[[  0.8  -0.8]
 [-24.8   2.3]
 [ 18.9 -51.5]
 [-23.1 -12.4]
 [-14.3  31.8]]
->
[[ 18.9 -51.5]
 [-23.1 -12.4]
 [  0.8  -0.8]
 [-24.8   2.3]
 [-14.3  31.8]]

[[  4.9 -35.0 -25.2 -44.8  50.9  12.5   0.7   6.4  49.3 -11.7  -2.8  -5.7]
 [  4.3  -2.0  15.6  18.3 -42.9  -1.7  -1.9 -24.3 -22.8  -2.5 -18.6  14.0]
 [ 11.2  -9.4  -6.4  29.7   3.7 -32.8 -12.0  -5.9 -13.5  20.3   4.3   1.4]
 [-38.2  42.4  13.6  -0.7  18.9  -5.6 -12.2   3.5  -2.9  19.6  10.4 -15.4]]
->
[[  4.9 -35.0 -25.2 -44.8  50.9  12.5   0.7   6.4  49.3 -11.7  -2.8  -5.7]
 [ 11.2  -9.4  -6.4  29.7   3.7 -32.8 -12.0  -5.9 -13.5  20.3   4.3   1.4]
 [  4.3  -2.0  15.6  18.3 -42.9  -1.7  -1.9 -24.3 -22.8  -2.5 -18.6  14.0]
 [-38.2  42.4  13.6  -0.7  18.9  -5.6 -12.2   3.5  -2.9  19.6  10.4 -15.4]]

[[ 14.6 -17.6  20.3  14.5 -15.9  -4.4  22.4  18.3 -32.4   0.0  -2.7  29.1]
 [ 26.4  12.8 -27.3  -7.4  34.6  -6.5 -30.8  55.2 -26.7  19.2  12.5 -18.1]
 [ 11.2 -29.0  40.7  19.5 -56.2   7.5  34.7 -13.2 -13.5 -13.2 -21.3  50.2]
 [ 40.6 -11.6  -2.6 -20.2 -17.5  39.4   1.0  39.8  -0.3 -25.0 -16.6   4.0]]
->
[[ 11.2 -29.0  40.7  19.5 -56.2   7.5  34.7 -13.2 -13.5 -13.2 -21.3  50.2]
 [ 14.6 -17.6  20.3  14.5 -15.9  -4.4  22.4  18.3 -32.4   0.0  -2.7  29.1]
 [ 40.6 -11.6  -2.6 -20.2 -17.5  39.4   1.0  39.8  -0.3 -25.0 -16.6   4.0]
 [ 26.4  12.8 -27.3  -7.4  34.6  -6.5 -30.8  55.2 -26.7  19.2  12.5 -18.1]]

[[-25.5 -14.0  -8.7  -1.9]
 [ -3.2   4.9  23.0 -22.9]
 [-32.2   5.3  -6.5 -16.3]
 [ -6.9   2.9  22.5 -15.6]
 [ 32.8  -7.9 -50.4  41.7]]
->
[[-25.5 -14.0  -8.7  -1.9]
 [ 32.8  -7.9 -50.4  41.7]
 [ -6.9   2.9  22.5 -15.6]
 [ -3.2   4.9  23.0 -22.9]
 [-32.2   5.3  -6.5 -16.3]]

[[ 13.0  50.7   0.0   6.5  -1.4  -6.2   7.9  25.7   6.0   1.7]
 [ -5.4 -27.6  -2.1  14.9  -0.9  -7.6 -10.1  -6.6   3.9  10.1]
 [ -7.0 -34.3  -7.2  19.9  -2.2  17.7   1.8  -0.4  -3.2  -1.3]]
->
[[ -7.0 -34.3  -7.2  19.9  -2.2  17.7   1.8  -0.4  -3.2  -1.3]
 [ -5.4 -27.6  -2.1  14.9  -0.9  -7.6 -10.1  -6.6   3.9  10.1]
 [ 13.0  50.7   0.0   6.5  -1.4  -6.2   7.9  25.7   6.0   1.7]]

[[-23.1  23.8  49.9 -39.2  51.1   4.6  17.4 -36.4   7.2  -4.3  -4.8 -19.3
  -43.4]
 [  3.2  -7.6  11.8 -11.0  -2.5 -12.0  19.2 -15.1   6.0   2.7   7.6  -4.0
   -1.7]
 [  6.1 -10.3  -5.6  -9.7  -1.6 -11.1  15.9  -9.3   7.4   2.1  13.1  -0.2
    2.4]
 [ -4.9 -20.7 -17.4  13.5 -23.7   2.6   8.4  -6.1   0.6   7.4  -0.4   1.7
  -17.4]
 [ -8.2 -19.2  27.1  38.8 -12.4  10.5  -3.8   2.2 -12.1  14.1 -15.9   2.9
   -8.6]]
->
[[ -4.9 -20.7 -17.4  13.5 -23.7   2.6   8.4  -6.1   0.6   7.4  -0.4   1.7
  -17.4]
 [ -8.2 -19.2  27.1  38.8 -12.4  10.5  -3.8   2.2 -12.1  14.1 -15.9   2.9
   -8.6]
 [  6.1 -10.3  -5.6  -9.7  -1.6 -11.1  15.9  -9.3   7.4   2.1  13.1  -0.2
    2.4]
 [  3.2  -7.6  11.8 -11.0  -2.5 -12.0  19.2 -15.1   6.0   2.7   7.6  -4.0
   -1.7]
 [-23.1  23.8  49.9 -39.2  51.1   4.6  17.4 -36.4   7.2  -4.3  -4.8 -19.3
  -43.4]]

[[ 37.6  23.7   9.0  -3.5 -11.3 -13.0]
 [ 14.0  28.5  40.7  48.5  50.3  46.1]
 [ 50.9  47.8  37.2  23.3   8.6  -3.8]
 [ -9.0   1.2  14.3  28.7  40.9  48.6]
 [-11.4 -13.6  -8.7   1.0  15.0  28.8]
 [  9.2  -3.6 -11.6 -13.4  -8.7   1.5]]
->
[[-11.4 -13.6  -8.7   1.0  15.0  28.8]
 [  9.2  -3.6 -11.6 -13.4  -8.7   1.5]
 [ -9.0   1.2  14.3  28.7  40.9  48.6]
 [ 37.6  23.7   9.0  -3.5 -11.3 -13.0]
 [ 14.0  28.5  40.7  48.5  50.3  46.1]
 [ 50.9  47.8  37.2  23.3   8.6  -3.8]]

[[ -1.8 -17.8 -12.4]
 [-43.6  12.0   8.3]
 [-49.2  -2.8  -9.1]]
->
[[ -1.8 -17.8 -12.4]
 [-49.2  -2.8  -9.1]
 [-43.6  12.0   8.3]]
